gemir: [131 130 121 128 132 171 120 145 116]
pozu: [127 131 130 121 126 132 160 150 147]
fozir: [131 160 154  61 178 167 140  84 147]
zol: [128 173 145  74 177 159  94 142 157]
vak: [110 121 112  84 141 124 106 110 174]
viv: [130 129 131 138 118 127 153 144 128]
gume: [135 135 135 128 143 138 102 116 109]
latov: [127 194 154  61 178 167 140 188 187]
rev: [160 132] -> pozu
then: [131 130 121 126 132] -> [160 150]
rev: [102 138 143 128 135 135] -> gume
[131 160 154  61 178 167 140  84 147] -> fozir
rev: [132 128 121] -> gemir
rev: [159 177  74] -> zol

Tob: [129 174 132 133]
Masi: [129 132 174 181]
latu: [157 196 137 136]
[129 132 174 181] -> Masi
rev: [181 174] -> Masi
[157 196 137 136] -> latu
rev: [174 132 129] -> Masi

pepos: [129  80 166  90 170  91 128 190 181 161 171 144  87 133 123  82 127 160
 123 174  66 118 148 193  89 166 108  82  66 163 170 148 107 103 102  81
 159 138]
Zag: [115  68 102  85  89  84 112 131 185  87  90  83  88 107 133  66 104 147
 115 105  96  70 162 159  77 135 133 192 102 177 103 171 137 119 188  72
  71 141]
roso: [164 144  90 147  86 129 115  66 102  86 104  99 137 151 155 141 122 111
 161  74 115 137 159  76 140 114 180 124 208 122  85 173 145 151 157 153
  85 109]
bef: [153 170 130 177 143 160 143 100  81 165  72 182 181  74 139 181 134 167
 113 143 200 166 133  80 168 162 157 145  80 160 137 154 104 184 103 137
 150 107]
fulu: [ 89 166 108  81  66 163 170 172 169 172 166 151  90 162 129  89 143 166
 142 174  54 151 156 176  89 182 120  57 102 172 177 165 119 115  87  83
 170 130]
Far: [ 75 100 115  81  99 104 158  78 106  88 141 100  88 185  71  93 163 113
  90  73 125  89  67  89  84  70 100 187 182  94 102  75 187  77 176 130
 104 177]
rev: [170 163  66  82 108 166  89] -> pepos
rev: [102  66 115] -> roso
then: [ 71  93 163 113  90  73 125  89] -> [67 89]

sesa: [120 110  95 121 166 125 147]
Zut: [173 107 134 135  53 107 191]
nufu: [148  91 101 104 108 103 184]
Pamav: [132 101 110  90 122 107 152]
lat: [131 140 131 152  49 110 205]
kive: [138 131 143 128  98 124 130]
raba: [131 150 141 139  86 123 148]
rev: [ 49 152] -> lat
then: [131 152] -> [ 49 110]
then: [173 107] -> [134 135]
then: [131 143] -> [128  98]

voti: [149 136 152 146 109  83 135 131 140 150 154 109 166 149 119 124 127 167]
gat: [131 118 129 109 131 146  83 135 115 131 111 143 125 109 121 139 123 122]
Gek: [124 140 133 121 186 175 130 195 122 122 154 127 124 124 111 150 147 104]
Kip: [158 127 157 118 131 124 131 117 135 162  90 142 162 112 124 131 132 171]
tos: [118 130 116 133 122 126 128 133 126 114 150 125 116 137 131 134 126 103]
Puz: [152 127 120 113 154 109 171 134 171  93 153  81 101 175 162  79 170 116]
bon: [157 137 152 128 120 113 137 138 139 152 137 142 164 132 126 155 134 134]
then: [146 109  83 135 131] -> [140 150]
rev: [139 138 137] -> bon
rev: [113 120 128 152] -> bon
then: [109  83 135 131 140 150 154 109 166 149] -> [119 124]
rev: [119 149 166] -> voti
then: [120 113 137 138 139] -> [152 137]

Lun: [113  94 152 164]
vuzo: [142 210 100 160]
zeva: [142 210 100  73]
Ziv: [ 87  94 152 164]
fipe: [113  94 152 221]
mepe: [177 114 125  93]
gagof: [ 58  99 197 120]
Nalof: [117 151 151 152]
repe: [144 106  72 166]
[142 210 100 160] -> vuzo
[113  94 152 221] -> fipe
rev: [106 144] -> repe
[113  94 152 164] -> Lun
rev: [ 72 106] -> repe
[177 114 125  93] -> mepe

